(in the rows, 128 means zero)
One turn moves every row onto another: examples first, then more rows asked:
sav: [121 143 127 160 161 150 114 151 149 120 147  99 141 142 137 103 128 108
 151 107 105 118]
tovi: [122 127 109 140 124 100 113 135 114 105 148 101 109 141 126 137 143 136
 137 107 179 126]
Lenef: [100 118 123 143 137 104 119 129 122 105  93  95 120 137 155 149 135 118
 155 156 103 134]
fiko: [114 129 113 120 134  97 110 148 134 107 127 103 133 136 140 126 135 126
 105  88 157 120]
zosok: [117 136 127 142 142 139 114 161 131 118 103 108 144 132 145 107 113 109
 109 119  96 134]
rul: [106 161 134 152 170  97 117 160 156 106 128  90 124 132 156 142 144 128
 119  98 144 120]
gifud: [121 118 129 127 137 133 139 145 137  93 163 105 116 138 136 127 157 142
 102 148 128 124]
Fas: [ 84 123 139 167 141 108 126 136 105 114 108  97 117 134 168 145 128 135
 137 150 122 144]
pomed: [123 158 119 155 158 102 115 148 148 101 141  82 111 137 136 163 153 133
 155 119 156 119]
Leno: [108 112 119 150 145 107 119 159 130 113  93 120 114 138 149 166 128 127
 151 151 112 147]
Vid: [116 162 122 153 158 100 118 143 146  96 144  84 111 134 136 164 149 135
 151 123 157 117]
dal: [111 139 129 140 144 137 117 160 130 114 105 114 142 129 145 110 107 113
 104 123  98 134]
peb: [ 92 127 119 148 134  99  99 143 117 140  92 101 124 140 164 139 152 119
 158 136 111 144]
dogu: [134 172 120 156 132 127 110 128 119 140  88 120 140 136 144 110 135 146
 135 150 140 131]
bos: [ 75 135 125 145 141  97 108 151 116 133 101 127 117 131 161 153 134 132
 142 145 119 148]
Linet: [150 158 126 173 137 130 121 131 119 128  89 120 126 140 140 109 131 145
 139 153 140 135]
Vati: [120 143 129 171 135 120 116 146 101 116 126 140  87 136 128 100 131 112
 156 141 116 153]
Lib: [140 128 130 126 155 137 111 119 127 130 121 123 112 135 185 124 165 106
 134 117 108 124]
rap: [113 166 132 153 166  79 114 142 148  96 129 108  92 135 143 130 160 114
 152 110 136 122]
zaka: [123 128 109 111 132 117 113 161 145 122 155 137 105 140 125 126 180 131
 129 140 126 134]
Pubi: [146 124 123 140 156 143 119 137 121 128 141 150  91 133 166 158 153 127
 146 134 134 137]
lur: [114 126 132 139 133 121 117 148 128 128 158 106 113 143 153  92 186 130
 110 122 128 133]
Loka: [141 106 121 134 135 138 130 158 144 106 155  97 119 146 136 124 169 134
 113 136 127 129]
gaban: [108 152 104 140 117 146 103 140 107 133 138  98 138 130 122 147 123 134
 151 151 135 134]
vetep: [128 122 121 136 138  84 120 139 126  87 128 125  94 141 131 109 142 115
 127  98 150 128]
tato: [108 156 128 166 163 137 113 161 138 126 161 144 111 138 125 112 127 118
 162 117 120 133]
Fad: [105 161 131 160 155 134 111 130 131 119 159 114 119 139 133  92 138 108
 169 120 110 120]
fupa: [120 144 129 170 132 120 114 138 100 115 126 131  89 137 130  95 135 108
 159 141 112 149]
gires: [122 149 110 152 154 151 106 160 149 130 158 115 134 141 119 131 130 119
 171 120 121 123]
tuma: [ 99 154 135 156 167 146 125 155 145 109 157 125 134 132 133 116 108 122
 134 119 112 121]
Tida: [123 127 109 140 124 100 113 135 114 104 149 101 109 141 126 137 143 136
 136 108 178 126]
dob: [115 148 101 144 118 147 101 149 110 138 136 101 137 133 121 149 125 134
 153 147 136 138]
Rika: [108 108 129 177 142 114 116 158 114 131  99  96 117 144 166 147 140 130
 148 136 123 152]
Daba: [116 164 130 155 168  80 113 151 150  99 129 115  90 135 142 134 159 116
 152 108 139 126]
ponuk: [144 123 120 134 152 155 108 138 126 145 134 116 123 136 179 155 159 127
 133 118 132 130]
kidi: [141 163 129 170 139 128 125 129 116 122  93 127 124 136 140 112 125 148
 133 158 142 135]
Detu: [133 172 120 157 135 127 111 137 121 141  90 131 137 134 141 118 129 150
 131 150 144 135]
per: [114 141 132 123 152 148 121 113 115 126 145 122 121 124 182 155 143 135
 117 136 132 121]
Furu: [ 98 165 121 142 151 145 115 131 137 113 167 111 135 133 123 126 120 122
 161 135 118 113]
Fif: [148 161 120 152 140 125 117 138 132 126  78 133 133 136 136 114 127 139
 133 151 129 132]
Taku: [113 129 113 120 134  97 109 148 134 107 127 104 133 136 140 125 135 127
 105  88 157 120]
mege: [128 122 121 136 138  83 120 139 126  87 128 124  94 141 131 108 142 115
 127  98 150 128]
rar: [112 136 115 105 126 114 115 134 137 112 157 121 109 137 130 115 181 127
 129 147 120 123]
Dasip: [104 130 135 139 139 120 123 162 128 126 163 130 106 138 149 106 172 141
  99 127 135 140]
kudel: [121 136 136 124 164 135 121 134 126 123 131 158 102 124 179 142 143 123
 116 126 118 131]
buri: [141 167 123 148 139 124 119 127 128 120  80 128 134 134 138 111 125 139
 131 155 127 127]
sakin: [134 134 130 131 147 139 121  97 110 115 143 121  98 131 173 139 160 119
 148 142 123 122]
Linuv: [110 160 133 152 169  97 113 156 155 107 126  82 126 134 158 138 149 124
 123  97 141 117]

Lib turns into ponuk
Fas turns into Lenef
rar turns into lur
Now find these:
Vati turns into dal
Linuv turns into pomed
Fad turns into sav
Detu turns into kidi

One turn moves every row onto another: examples first, then more rows asked:
suluz: [107 130 136 111 137 141 155 137 133 119 150 153 143 105 134 122]
Beli: [106 134 138 109 137 145 155 137 129 121 150 155 147 108 135 124]
Razi: [106 127 137 114 137 140 155 137 130 122 146 157 142 103 131 121]
Malak: [106 142  84 133 135 130 150 129  92 142 122 118 134 108  98 149]
zafus: [110 126 137 116 132 143 156 135 125 120 151 160 139 102 136 117]
lin: [120 167 110 116 135 155 136 151  80 139 115 116 133 131 123 142]
mazi: [141 123 103 153 119 151 145  92 128 141 137 146 125 136 147 139]
Vulo: [128 129 147 130 141 170 140  98 119 129 154 108 124 133 143 161]
Davuk: [122 131 109 137 124 148 145 131  62 138 123 123 112 100 109 130]
vakev: [135 135  86 147 127 160 162 118  78 149  98 121 143 112 131 144]
zaser: [131 152 104 130 123 154 160 128  62 137 143 122 128 127 113 124]
rabab: [128 149 110 128 147 168 170 121  79 142 120  90 149 128 124 155]
voneb: [122 129  86 139 125 132 153 123  87 129 143 106 113 103 109 133]
kufi: [158 116 114  95 155 155 159 120 146 125 113 131 140 129 114 153]
bodiz: [171 109 124 105 134 176 161 102 107 123 125 148 134 110 121 146]
Bese: [108 127 134 116 134 139 160 134 128 122 152 159 143 105 131 119]
tavu: [171 121 131  96 139 181 163 108 109 123 129 141 140 123 124 148]
lezet: [134 122 128 146 120 169 125  98 111 140 124 147 123 115 153 157]
Fogeb: [111 130 138 114 132 146 157 135 121 123 149 163 144 105 136 118]
keta: [161 124 128  89 156 167 157 124 133 125 114 131 141 132 120 154]
buf: [127 120 116 151 136 145 144 106 126 160 107 158 129 142 126 138]
gugev: [130 110 130 145 147 141 140 117 140 145 116 126 105 144 132 132]
mebi: [119 165  87 118 136 139 144 144 104 130 134 100 134 134 124 145]
nisa: [133 134 111 130 152 158 163 133  97 131 119  71 124 128 132 143]
gotun: [124 131 110 134 156 152 162 138  94 149  88  94 131 125 117 142]
gosav: [111 144  93 124 138 133 130 148 105 131 115 101 118 107 119 150]
Luvuk: [109 133 141 110 134 146 152 139 126 119 149 156 144 105 139 122]
gugik: [112 133 138 112 131 147 156 135 124 119 154 158 145 106 139 118]
bupof: [169 101 110 111 133 164 163  99 119 125 124 149 132 107 117 145]
pizi: [125 139 132 136 130 175 144  87 104 144 145 140 147 132 137 167]
Deno: [141 121  86 149 132 148 156 129  97 139  96 102 117 112 139 132]
noteb: [121 127 134 135 157 147 159 107 134 148 137 120 131 161 116 142]
Bubos: [134 137 115 133 136 176 150 125  73 135 107  93 131 105 141 155]
Meko: [168 124 135  89 148 178 158 118 121 121 124 130 138 130 127 151]
Seso: [115 126 159 128 157 164 139 112 117 148 124 120 128 139 121 160]
Gal: [144 138  88 143 123 166 164 112  82 131 127  97 136 114 145 144]
Ser: [134 133  82 144 144 142 176 126 103 145 108  97 135 135 121 133]
Difo: [136 155 112 122 125 158 140 145  75 126 135 105 111 127 135 125]
katat: [161 101 104 111 141 153 162 104 132 129 113 149 136 109 110 149]
Geduv: [158 105 107 104 149 151 158 115 144 127 109 138 134 116 112 152]

Fogeb turns into zafus
Davuk turns into voneb
Now find these:
noteb turns into Seso
gotun turns into nisa
tavu turns into bodiz

One turn moves every row onto another: examples first, then more rows asked:
nizu: [120 126 128 101 122 112 144 146 155 153 120 125 100  98 150 142 103 160
 124 133]
lenif: [124 103 122 102  76 123 126 141 105 146 122 120 134 113 157 145 140 137
 124 142]
genen: [151 140 131 106 138 147 144 142 101 141 124 150 135 120  96 123 110 116
 117 117]
namo: [119 135 140 137 110 107 119 135 132 138 129 116 128 107  97 118 120 147
  90 154]
Keram: [170 170 138 103 133 130 113 144 114 122 119 129 107 119 167 127 133 137
 125 131]
Zasun: [151 134 111 142 130 121 109 156 108 143 130 122 136 151 151 115 103 115
 125 130]
Guk: [108 115  84 110 134 129 117 147  98 132 135 137 124 108 158 129 112 137
 112 123]
rera: [125 122 135 107 106  93 105 135  84 129 117 144 101 122 141 125 138 134
 129 102]
zosen: [123 127 152 106 136  99 134 123 151 139 127 125 125 105 149 109 148 141
  81 128]
simur: [139 142 151 123 146 132 137 133 120 147 135 153  94 124 144 105  95 153
 123 130]
Dilev: [140 142 142  97  95 116 131 161 152 143 123 151 115  91 126 126 155 131
 119 128]
dores: [127 148 142 146 113 113 117 149 127 118 155 138 124 120 119 146 154 128
 108 147]
roza: [120 150 140 111 123 137  99 126 130 127 113 141 129 112 166 151 153 164
  94 128]
navum: [113 153 127  91 155 131 129 145 120 126  93 132 105 113 128 118 126 154
 140 113]
Vebi: [150 112 118 111 145 117 152 153 145 130 132 142 154 127 150 130 116 120
 115 105]
bipig: [123 145 131 122 128 127 105 157 149 111 123 102 114 139 158 107 123 146
 133 104]
vufi: [115 148 132 103 145 118 151 154 125 154 101 111 117 120 130 124 128 122
 100 160]
senu: [121 152 135  94 128 142 115 150 137 100 127 140 137 140 119 131  98 152
 137 141]
Mim: [116 108 138  91 104 135 148 126  99 154 106 139 118 138 109 122 147 136
 126 130]
Lupur: [116 125 127  99 110 128 138 146 128 158 102 136 131 137 113 180 130 130
 116 130]
gogad: [111  97 143 131 124 133  90 142 108 118 139 145 129 143 149 123 131 146
 101 120]
mupo: [138 132 125 125 130 135 107 161 148 136 130 135  96 133 149 113 170 143
 103 144]
fug: [156 122 121 104 128 140 131 122 141 162 107 149 126 153 118 126 136 145
  89 117]
tiba: [121 121 139  90  77 110 101 124 136 135 134 124 138 120 134 135 128 132
 104 104]
siz: [125 181 117 115 120 125 103 132 126 115 146 147 138 141 134 137 136 131
 124 138]
viti: [138 110 105 140 128 163 131 138 118 142 129 132 137 152 151 123 130 149
 131 119]
pami: [123 135 151 121 120 101 124 135 140 137 107 138 137 135 115 130  88 162
 125 151]
Kez: [155 116 143  93  99 133 117 147 112 127 111 100  99 142 127 149 136 136
  99 125]
Zedan: [162 128 139 107 117 141 160 122 109 146 124 110 135 148 136 123 114 124
 129 119]
vobez: [128 110 129 122 110 127 120 126 106 121 129 136 162 115 158 109 151 137
 123 101]

pami turns into senu
navum turns into Keram
Now find these:
gogad turns into tiba
bipig turns into roza
lenif turns into Mim
fug turns into Vebi

One turn moves every row onto another: examples first, then more rows asked:
logum: [126  77 106 126  95 180 135 189 120 108 143 137 124 115 132 160  97 120
 103 119 128 145 138 140 116]
ziran: [130 109 121 142  91 152 130 142 104 122 154 107 151  98 138 144 132 132
  92 121 126  92 147 166 132]
tigo: [125 111 106 108 103 144 155 137  94  89 132 128 142 119 121 130  94  97
  75 139 125 155 127 105  79]
mub: [128 155 111 132 132 182 141 146 111 110 135 136 138 117 143  97 154 131
 103 126 127 116 148 118 130]
gos: [111 118 114 112 121 180 150 125 126 104 130 130 107 123 145 114 162 133
  96 122 146 156 149 119 130]
zol: [125 142  94 113  98 175 118 168  99 109 105 149 108 118 134 120 115 119
  75 109 124 135 120 134 103]
Vekem: [102  84 124 107  76 158 151 119 114 102 147 143 134 102 100 141 134 128
 116 130 113 137 110 144  89]
Gosis: [139 119  98 120  95 124 163 197 111 130 143 132 138 111 114 130 154 113
 103 123 128 125 147 134 103]
debun: [118 103 104 147  95 175 150 188  90 117 133 140 121 110  92 104 155 111
 104 130 127 148 149 124 109]
Mafon: [104 124  97 130  89 158 154 175  91  90 150 125 143 120 104 137 120 137
 118 150 126 149 110 117  86]
zike: [109 113 129 145  66 141 150 140 114 107 156 123 141  95 126 112 162 129
  96 126 120 120 181 147 112]
felir: [121 105 129 138 103 195 151 111  97  71 122 110 137 113 142 133 112 128
  85 137 128 138 146 127 125]
fudi: [ 94 115 145 140  97 171 159 122 112 109 126 120 117 101 113 129 140  96
 111 132 124 169 135 153 123]
fevu: [137 115 110 129 108 198 127 165  96 125 130 136 101 108 115 126 144 104
  76 142 101 138 143 140 118]
Dinop: [141 102 104 141 100 152 135 174  95 127 154 139 141 107 125 141  90 110
 118 132 115 104 128 149 116]
Rodum: [119 107  99  94  99  97 142 149 126 104 142 142 127 115 145 125 145 122
 100 123 129 140 147 127 106]
sotin: [126 122 122 138  59 137 147 142 116  84 124 142 157 124 122 131 123 126
 104 113 135 122 127 106  72]
mar: [101 108 106 122 103 154 131 168 132 101 122 147 109  97 120 167 128  88
 107 118 127 133 164 154 116]
bilu: [133 129 119 111 110 169 146 137 133  86 142 107 145 113 159 153  98 117
  85 123 127 109 160 121 120]
sesi: [115 107 130 154  83 177 151 110  78 114 156 131 141 110 128 110 108 127
  95 142 126 140 126 148 100]
Teb: [ 83 132 124 106  84 157 150 145  84  94 135 125 146 104 131 135 148 119
  83 127  94 151 155 158  91]
dokig: [139 112  86 107  94 130 143 129 106 123 131 144 135 116 119 152 125 121
 104 125 127  84 146 115  93]
kilas: [ 78 118 112 142  97 181 153 163 139  98 153 138 152 123 140 136 129 139
 134 127 125 114 144 141 119]
Kuv: [115 143 109 134 102 198 151 121 120 132 124 132 138 116 104 118 122 121
 104 129 119 105 132 100 109]
ruda: [123 114 112 130 123 163 155 152 142 102 141 131 155 109 131 145 111 121
 129 109 151 116 161 106 128]
Patu: [131 106 102 113 118 160 178 149 103  97 116 147 112 129 126 119 133 115
 111 141 133 172 128 108 106]
mufe: [115 148 121 131  94 119 137 110  93 127 116 148 138 117 147 139 137 109
 105 118 125 135 148 138  97]
bom: [116 123 128 120  78 157 146 141 112  93 114 130 137 122 170 115 140 120
  76  94 122 113 161 156 115]

bilu turns into Dinop
kilas turns into mar
fevu turns into mub
Now find these:
sesi turns into zike
ziran turns into Gosis
mufe turns into sotin
fudi turns into bom

One turn moves every row onto another: examples first, then more rows asked:
kov: [151 115  98 128 124 110 125 141 133  93 110  97 128 138 103 120 115 107]
sufo: [103 117  88  99 150 123 100 148 114 143 104 120 105 145  81 149  84 152]
navem: [134 136  87 126 126  99 101 161 134 148 150  99  91 153  83 144  98 132]
fumom: [130 101 145 127 132  99 124 155 153 104  97 100 127 117  72 130 107 133]
lavek: [148  91 122  96 139 126 111 148 133 158 125 126  87 131  89 134  92 160]
Telab: [116  90  95  99 140 123 118 161 126 143 108 138 107 145  66 126  88 142]
ton: [124 125  95 107 134 102  97 143 121 128 149 110 106 131  69 180 109 142]
riloz: [141  66 115 106 124 100  79 143 138 131 143 101 104 112  72 142 107 141]
Lag: [127  99 138 135 128  95 122 156 159 131  85 104 116 146  87 106 107 144]
sak: [141 159 111 117 129 107  96 149 146 131 139 110 109 157  91 145 116 138]
timov: [124 114 124 141 147  85 122 137 170 107 108 135 124 128  87 146 118 139]
Ziv: [147 118 105 141 124  60  98 169 128 130  90 109  97 118 114 151 121 141]
susi: [118  97 138 136 149 104 114 144 148 105  86 121 140 133  89 139 111 158]
Sodep: [142  91  93 139 145 104  71 160 143 117 131 126 123 132 107 141  72 151]
ret: [128  97  87 129 148 115  97 143 113 156 137 121  99 155  92 152 102 173]
Sevus: [131  76  81 134 132  66 116 147 126 129 100  90 111 124  85 154 133 128]
Meza: [127 129 112 111 123 110  99 151 121 114 141 103 130 148  58 156 131 138]
detiv: [129  85  83 121 134  60  95 150 141 133  76 108 106 130  99 160 107 138]
nafu: [115 135  82 103 114  92 121 124 137 144 104 113 111 143 105 126 114 135]
pud: [139 100 116 119 159  96  85 145 144 132  86  76  98 113 120 153 113 133]
zef: [127  73  89 152 156  87  92 158 130 130 104  79 114 139  98 137 132 129]
soke: [134 109 118 102 121 117 111 117 111 129 124  85 125 116 102 147 131 156]
sogog: [110 108  91 106 145 106  81 148 161 130 120 115 100 130  82 118  92 108]
Nunof: [141 121 109 113 135  97  69 152 112 135 124 134 126 171  88 133 110 160]
gamet: [137  54 116 119 128 109  82 149 143 124 104 108 117 160 102 116 114 135]
vov: [163 114 104 122 125 102 119 124 134  90 114 115 128 126 115 151 114 128]
Nor: [113  88 104 146 167  98  95 171 118 126  87 110 105 116 103 134 131 128]
Lozo: [139  94 119 134 157  86  92 156 130 140  91 117  86 105 123 150 125 148]
Nek: [125  75 125  99 147 121  76 134 151 114  94 113 116 144 109 130 113 128]
gekon: [152  97 134 156 126  82 124 156 164 123 118 110 115 137  91 123 111 148]
bon: [127  79 103 127 132  71 103 173 124 144  78 113  89 116  94 133 120 134]
matu: [151 104  97 126 141  77 105 149 133 123  81  94 111 111 123 167  97 143]
Lupun: [132  92 138 137 137  85 118 127 164 133 108 123 111 139  92 135 134 161]
lizom: [133 111  85 144 121 110 113 150 108 124 117  99 144 151 115 125 103 159]
kaloz: [148 104 114  95 138 114 123 154 109 133 148 138 116 118  91 150 102 133]
suz: [162 102  96 121 104  86 129 128 138 107 120 109 114 137  98 132 126 118]
Geze: [152 135 111 117 102  98  98 170 124 122 126 106 128 156  79 150  93 155]
mok: [147 112 105 114 143 122 123 173 108 132 143 132 122 133 100 129  87 127]
lumi: [128  99 106 142 129  74 101 176 109 117  93  91 113 117  86 143 139 126]
tel: [132 109  94 142 163  99 107 151 138 129  99  72 104 124 115 135 125 113]
rusat: [130  91 104 126 168 140 107 151 125 140 135 136 111 145  90 134 103 158]
Nom: [128 101 110 102 134 126 101 151 111 163 123  88  86 141  80 132  96 156]
kora: [143 112 128 100 130 107  69 150 107 141 130 109 117 160  75 125 123 152]
moru: [135  72 107 111 133  96  80 134 159 125  98 136 111 158 115 134 108 140]
meni: [136 128 102 119 128 116  96 174 110 123 133  88 117 136  81 157  76 143]
zibe: [127 129 112 139 155  85  93 156 129 119  98 100 101 110 111 151 143 123]
zaput: [128 135 117  90 138 106  70 147 119 137 112 125 116 161  80 127 111 141]
babev: [139 114  99 100 135 106 129 159 121 146 147 140 105 135  88 128 104 116]

ton turns into ret
Telab turns into Meza
Now find these:
Ziv turns into bon
fumom turns into susi
vov turns into moru
Sevus turns into zef
zaput turns into kaloz
lizom turns into sogog

